128 stands for zero in the data rows.
Each row has a hidden score. How much does it go up from the first row of each pair to the second? 15 means little or no change, 30 a big rise and 0 a big fall. The score is a weighted sum of the row's numbers plus the product of two more (or one squared), each taken from its middle value.
c(121, 153, 133, 104, 149, 124, 148, 128, 150, 133)
c(129, 142, 124, 149, 147, 136, 143, 129, 150, 140) >> 13
c(145, 132, 125, 145, 129, 146, 143, 118, 138, 166)
c(157, 125, 119, 126, 130, 140, 126, 123, 142, 171) >> 14
c(131, 143, 121, 152, 127, 125, 145, 127, 142, 159)
c(138, 145, 124, 095, 118, 124, 145, 134, 138, 150) >> 15
c(130, 145, 131, 121, 145, 138, 152, 131, 139, 159)
c(134, 140, 119, 137, 136, 138, 154, 127, 144, 147) >> 13
c(154, 123, 127, 141, 137, 145, 144, 107, 138, 153)
c(142, 118, 118, 138, 142, 157, 147, 114, 151, 145) >> 13
c(147, 144, 142, 137, 134, 154, 156, 123, 141, 136)
c(151, 127, 137, 114, 123, 136, 154, 112, 143, 140) >> 18
c(136, 151, 128, 103, 130, 129, 156, 126, 144, 137)
c(131, 133, 131, 143, 151, 145, 126, 121, 144, 144) >> 13
c(159, 123, 127, 156, 137, 147, 132, 123, 126, 142)
c(157, 131, 117, 102, 123, 126, 126, 129, 134, 151) >> 14
c(140, 129, 122, 153, 133, 155, 133, 121, 146, 169)
c(160, 139, 107, 140, 133, 143, 135, 114, 129, 167) >> 14
c(152, 146, 119, 126, 132, 127, 155, 129, 139, 165)
c(136, 125, 098, 128, 143, 125, 148, 131, 139, 174) >> 15
c(135, 122, 104, 169, 137, 155, 131, 114, 132, 179)
c(151, 126, 122, 160, 124, 136, 142, 113, 135, 184) >> 16
c(155, 125, 114, 164, 137, 158, 124, 125, 125, 163)
c(163, 125, 130, 115, 144, 133, 126, 130, 134, 178) >> 19
c(142, 133, 106, 159, 127, 140, 133, 114, 148, 172)
c(149, 125, 112, 160, 141, 150, 130, 116, 135, 179) >> 16
c(156, 122, 115, 133, 119, 136, 140, 119, 139, 175)
c(154, 132, 114, 150, 137, 164, 120, 110, 137, 173) >> 11
c(154, 090, 115, 186, 143, 170, 094, 118, 113, 143)
c(171, 096, 141, 114, 155, 141, 102, 163, 105, 169) >> 20
c(121, 071, 147, 195, 095, 206, 112, 168, 075, 074)
c(190, 054, 169, 127, 122, 120, 072, 177, 056, 123) >> 12
c(170, 090, 158, 086, 111, 096, 075, 150, 095, 165)
c(162, 103, 131, 145, 160, 150, 114, 153, 118, 139) >> 8
c(153, 096, 139, 158, 153, 160, 095, 140, 107, 125)
c(138, 088, 137, 146, 152, 154, 098, 161, 092, 117) >> 17
c(179, 094, 166, 124, 134, 124, 089, 150, 106, 139)
c(156, 112, 141, 098, 122, 122, 129, 124, 122, 154) >> 20
c(158, 147, 131, 156, 134, 156, 118, 117, 137, 148)
c(155, 109, 128, 168, 142, 165, 108, 113, 117, 143) >> 17
c(132, 079, 131, 170, 123, 173, 087, 157, 089, 098)
c(182, 053, 157, 119, 164, 138, 069, 167, 090, 169) >> 15
c(178, 074, 144, 128, 165, 128, 071, 166, 103, 153)
c(182, 084, 147, 139, 167, 137, 086, 153, 117, 166) >> 15
c(160, 039, 108, 160, 000, 036, 105, 000, 035, 020)
c(060, 045, 062, 185, 000, 127, 106, 096, 012, 035) >> 24
c(120, 091, 149, 137, 162, 143, 071, 175, 077, 083)
c(120, 077, 127, 149, 125, 135, 071, 136, 057, 085) >> 17
c(162, 073, 143, 127, 122, 101, 072, 101, 065, 079)
c(151, 077, 158, 136, 160, 136, 067, 137, 075, 092) >> 14
c(172, 085, 174, 106, 135, 132, 074, 126, 104, 105)
c(157, 091, 167, 129, 175, 152, 086, 160, 109, 117) >> 11
c(149, 099, 157, 154, 158, 147, 088, 131, 096, 118)
c(146, 069, 149, 188, 132, 170, 090, 137, 077, 084) >> 14
c(167, 068, 154, 140, 133, 118, 075, 128, 077, 115)
c(161, 083, 171, 143, 146, 148, 083, 141, 093, 125) >> 12
c(139, 067, 138, 186, 114, 160, 081, 164, 072, 080)
c(170, 098, 147, 070, 059, 070, 077, 082, 087, 158) >> 22
c(144, 112, 137, 151, 159, 156, 121, 116, 127, 136)
c(144, 112, 138, 148, 167, 169, 129, 135, 106, 123) >> 15
c(173, 103, 147, 145, 148, 147, 106, 121, 113, 140)
c(162, 093, 135, 159, 151, 135, 103, 142, 110, 136) >> 13
c(162, 105, 144, 135, 162, 156, 099, 149, 104, 139)
c(149, 098, 144, 160, 160, 154, 105, 141, 099, 110) >> 13
c(132, 066, 140, 198, 114, 169, 067, 164, 064, 082)
c(168, 054, 169, 117, 128, 123, 078, 181, 068, 131) >> 15
c(165, 058, 155, 147, 150, 148, 061, 187, 066, 135)
c(179, 071, 159, 106, 160, 134, 072, 183, 091, 170) >> 16
c(159, 093, 149, 097, 139, 136, 098, 159, 106, 168)
c(160, 118, 120, 134, 142, 147, 132, 121, 125, 170) >> 14
c(145, 120, 105, 189, 122, 151, 131, 104, 124, 176)
c(149, 136, 106, 122, 101, 116, 136, 132, 127, 148) >> 11
c(122, 133, 106, 165, 155, 168, 144, 129, 149, 174)
c(160, 130, 111, 159, 110, 144, 133, 124, 133, 177) >> 15
c(122, 121, 102, 203, 107, 162, 141, 093, 134, 173)
c(120, 113, 106, 198, 089, 167, 155, 101, 130, 166) >> 16
c(122, 119, 106, 208, 064, 176, 162, 067, 143, 158)
c(127, 116, 101, 206, 088, 168, 147, 091, 141, 162) >> 14
c(126, 128, 113, 189, 079, 152, 166, 088, 149, 173)
c(072, 123, 102, 250, 026, 190, 175, 079, 154, 162) >> 26
c(133, 120, 121, 227, 011, 175, 167, 046, 152, 129)
c(123, 121, 101, 203, 086, 156, 138, 088, 137, 161) >> 19
c(142, 138, 106, 155, 095, 131, 135, 112, 145, 167)
c(135, 155, 103, 103, 126, 110, 150, 147, 137, 155) >> 16
c(099, 136, 086, 087, 115, 095, 165, 174, 145, 145)
c(098, 144, 091, 099, 135, 069, 150, 165, 149, 137) >> 14
c(102, 154, 098, 101, 136, 084, 146, 173, 159, 133)
c(110, 123, 108, 186, 154, 152, 141, 129, 150, 150) >> 14
c(173, 092, 115, 178, 118, 150, 079, 121, 124, 140)
c(172, 102, 143, 107, 149, 127, 108, 158, 116, 157) >> 23
c(171, 113, 144, 135, 157, 135, 119, 138, 128, 163)
c(160, 131, 121, 124, 145, 147, 130, 123, 129, 168) >> 16
c(145, 127, 113, 159, 140, 155, 133, 104, 132, 167)
c(164, 123, 121, 126, 152, 128, 129, 141, 135, 164) >> 16
c(149, 140, 123, 144, 121, 141, 149, 114, 143, 166)
c(152, 144, 129, 137, 133, 135, 148, 120, 142, 161) >> 15
c(126, 161, 130, 098, 123, 121, 146, 124, 144, 132)
c(113, 171, 128, 112, 139, 111, 147, 145, 153, 143) >> 16
c(110, 157, 147, 110, 153, 118, 137, 137, 149, 134)
c(119, 140, 151, 130, 142, 138, 151, 101, 156, 124) >> 14
c(133, 161, 148, 116, 140, 148, 155, 103, 144, 099)
c(126, 156, 147, 113, 129, 136, 152, 081, 156, 106) >> 16
c(122, 153, 150, 117, 138, 143, 146, 100, 135, 100)
c(126, 144, 149, 087, 137, 127, 140, 106, 151, 122) >> 17
c(108, 158, 137, 109, 149, 115, 142, 130, 147, 116)
c(113, 155, 144, 113, 158, 120, 152, 134, 154, 131) >> 15
c(101, 155, 090, 083, 103, 104, 150, 179, 142, 134)
c(095, 158, 114, 139, 132, 107, 135, 136, 154, 137) >> 17
c(111, 148, 130, 098, 149, 120, 150, 144, 153, 140)
c(117, 153, 131, 112, 153, 120, 133, 135, 155, 127) >> 12
c(124, 154, 134, 115, 151, 119, 146, 135, 147, 126)
c(119, 168, 141, 095, 130, 123, 143, 134, 149, 121) >> 15
c(128, 148, 138, 130, 144, 147, 153, 132, 148, 125)
c(134, 159, 124, 098, 110, 112, 150, 121, 153, 136) >> 16
c(121, 145, 122, 116, 155, 124, 145, 144, 144, 137)
c(120, 156, 139, 119, 145, 125, 147, 129, 148, 130) >> 15
c(128, 151, 130, 123, 140, 131, 150, 128, 159, 129)
c(141, 149, 128, 128, 123, 137, 175, 105, 153, 134) >> 18
c(137, 142, 144, 135, 138, 153, 158, 106, 156, 112)
c(119, 147, 134, 128, 138, 140, 144, 105, 138, 120) >> 16
c(133, 151, 140, 109, 124, 132, 143, 113, 150, 131)
c(123, 155, 134, 098, 146, 112, 155, 145, 146, 138) >> 17
c(136, 141, 124, 123, 156, 130, 143, 136, 139, 141)
c(138, 149, 109, 124, 141, 136, 145, 128, 140, 155) >> 14
c(142, 130, 119, 148, 148, 155, 128, 112, 133, 164)
c(148, 122, 118, 121, 130, 143, 147, 127, 136, 168) >> 17
c(149, 151, 123, 114, 136, 128, 147, 128, 140, 159)
c(136, 139, 111, 149, 155, 152, 133, 116, 145, 160) >> 13
c(150, 120, 114, 151, 158, 153, 112, 120, 122, 160)
c(177, 114, 122, 134, 150, 144, 128, 124, 134, 155) >> 17
c(170, 110, 119, 150, 162, 154, 118, 132, 130, 167)
c(155, 128, 127, 091, 124, 134, 131, 125, 129, 153) >> 16
c(133, 149, 135, 118, 136, 129, 163, 135, 141, 134)
c(114, 148, 139, 108, 137, 108, 146, 118, 149, 123) >> 15
c(106, 155, 160, 118, 126, 123, 141, 101, 162, 096)
c(098, 157, 159, 128, 149, 140, 138, 098, 142, 096) >> 16
c(109, 165, 147, 082, 124, 103, 123, 127, 154, 103)
c(081, 157, 154, 115, 143, 109, 115, 125, 168, 101) >> 15
c(103, 160, 161, 116, 142, 123, 143, 108, 155, 106)
c(119, 164, 146, 120, 154, 124, 155, 109, 149, 115) >> 16
c(121, 157, 148, 108, 144, 120, 140, 118, 152, 122)
c(128, 161, 133, 109, 139, 120, 136, 136, 144, 126) >> 14
c(120, 156, 133, 106, 160, 111, 147, 132, 147, 155)
c(119, 155, 135, 110, 166, 124, 142, 132, 146, 145) >> 14
c(134, 149, 105, 120, 156, 121, 152, 135, 145, 149)
c(129, 147, 117, 126, 144, 133, 143, 124, 130, 142) >> 15
c(127, 153, 114, 093, 125, 122, 144, 157, 153, 140)
c(103, 160, 108, 101, 156, 100, 137, 153, 146, 147) >> 18
c(102, 167, 113, 086, 128, 091, 141, 154, 154, 143)
c(098, 162, 131, 113, 147, 093, 137, 134, 156, 135) >> 14
c(093, 154, 119, 090, 135, 093, 143, 150, 162, 125)
c(078, 165, 141, 137, 155, 103, 128, 110, 157, 119) >> 13
c(095, 170, 121, 093, 123, 092, 144, 154, 156, 112)
c(082, 166, 142, 132, 148, 082, 115, 116, 167, 106) >> 13
c(095, 162, 156, 118, 145, 127, 120, 122, 166, 114)
c(117, 141, 148, 131, 139, 146, 148, 096, 157, 110) >> 15
c(120, 147, 152, 096, 137, 136, 150, 101, 158, 106)
c(109, 160, 157, 102, 139, 127, 135, 099, 146, 096) >> 14
c(107, 165, 152, 098, 136, 121, 140, 097, 154, 096)
c(094, 169, 146, 102, 144, 101, 147, 108, 163, 110) >> 16
c(101, 171, 153, 095, 137, 102, 120, 130, 152, 103)
c(098, 169, 141, 110, 150, 110, 126, 141, 160, 121) >> 15
c(109, 165, 144, 097, 152, 114, 137, 130, 165, 126)
c(094, 152, 155, 131, 149, 132, 152, 111, 159, 118) >> 14
c(117, 155, 144, 127, 135, 138, 146, 095, 153, 111)
c(132, 134, 133, 130, 141, 149, 150, 095, 141, 103) >> 15
c(141, 152, 148, 102, 123, 124, 155, 110, 148, 120)
c(125, 154, 139, 109, 134, 126, 148, 112, 148, 121) >> 14
c(142, 157, 134, 122, 156, 125, 148, 141, 135, 140)
c(128, 153, 105, 118, 139, 131, 144, 127, 142, 138) >> 12
c(142, 131, 120, 147, 142, 155, 117, 118, 143, 156)
c(159, 137, 122, 128, 150, 138, 143, 118, 139, 152) >> 18
c(132, 135, 129, 132, 146, 134, 149, 119, 144, 142)
c(133, 142, 143, 099, 112, 128, 158, 110, 149, 126) >> 16
c(125, 146, 131, 146, 150, 147, 158, 115, 150, 119)
c(124, 153, 142, 135, 145, 138, 160, 113, 138, 102) >> 16
c(130, 143, 157, 143, 136, 154, 154, 105, 143, 093)
c(144, 145, 153, 090, 128, 134, 133, 119, 131, 126) >> 19
c(131, 144, 136, 154, 142, 155, 138, 108, 152, 113)
c(141, 113, 134, 146, 144, 172, 125, 121, 127, 058) >> 10
c(149, 109, 171, 090, 171, 137, 098, 157, 113, 112)
c(136, 104, 160, 090, 172, 130, 096, 155, 121, 120) >> 15
c(144, 117, 162, 097, 166, 139, 091, 156, 114, 111)
c(103, 096, 152, 129, 167, 165, 090, 186, 088, 087) >> 20
c(159, 092, 167, 104, 160, 137, 068, 140, 085, 110)
c(160, 092, 175, 086, 126, 106, 065, 117, 098, 121) >> 18
c(145, 119, 169, 093, 164, 133, 110, 137, 119, 118)
c(144, 116, 151, 116, 172, 163, 107, 131, 122, 112) >> 13
c(154, 122, 145, 098, 144, 139, 116, 130, 123, 121)
c(148, 134, 153, 105, 144, 152, 141, 109, 145, 119) >> 16
c(136, 137, 147, 135, 129, 151, 145, 100, 133, 126)
c(141, 123, 133, 167, 130, 169, 132, 117, 127, 091) >> 8
c(166, 123, 148, 120, 138, 132, 138, 123, 130, 129)
c(146, 144, 144, 133, 137, 158, 134, 106, 127, 114) >> 11
c(159, 126, 132, 132, 143, 144, 141, 117, 133, 127)
c(143, 123, 144, 138, 144, 158, 140, 119, 136, 119) >> 13
c(163, 123, 147, 124, 151, 157, 134, 125, 109, 113)
c(155, 135, 141, 096, 140, 145, 141, 127, 130, 129) >> 16
c(141, 150, 144, 136, 127, 148, 159, 101, 134, 120)
c(123, 153, 152, 111, 136, 142, 157, 096, 144, 114) >> 16
c(124, 144, 136, 136, 149, 163, 145, 109, 140, 097)
c(146, 137, 153, 113, 160, 141, 129, 123, 135, 103) >> 17
c(139, 136, 167, 094, 130, 133, 126, 133, 142, 120)
c(112, 109, 140, 192, 118, 204, 128, 118, 132, 067) >> 10
c(159, 097, 158, 127, 166, 146, 081, 131, 091, 106)
c(081, 079, 139, 168, 109, 163, 099, 162, 067, 062) >> 28
c(177, 085, 158, 098, 099, 098, 074, 085, 082, 086)
c(156, 091, 160, 105, 176, 136, 082, 147, 088, 110) >> 15
c(123, 081, 134, 151, 161, 157, 090, 152, 075, 075)
c(161, 083, 165, 119, 150, 122, 074, 120, 092, 092) >> 16
c(104, 088, 127, 141, 151, 154, 093, 169, 071, 074)
c(151, 077, 156, 127, 144, 111, 070, 117, 069, 086) >> 13
c(151, 115, 186, 071, 100, 085, 061, 069, 108, 136)
c(142, 112, 154, 135, 161, 153, 124, 141, 117, 098) >> 6
c(124, 090, 150, 150, 166, 175, 098, 154, 096, 087)
c(106, 077, 129, 162, 115, 156, 088, 159, 066, 071) >> 22
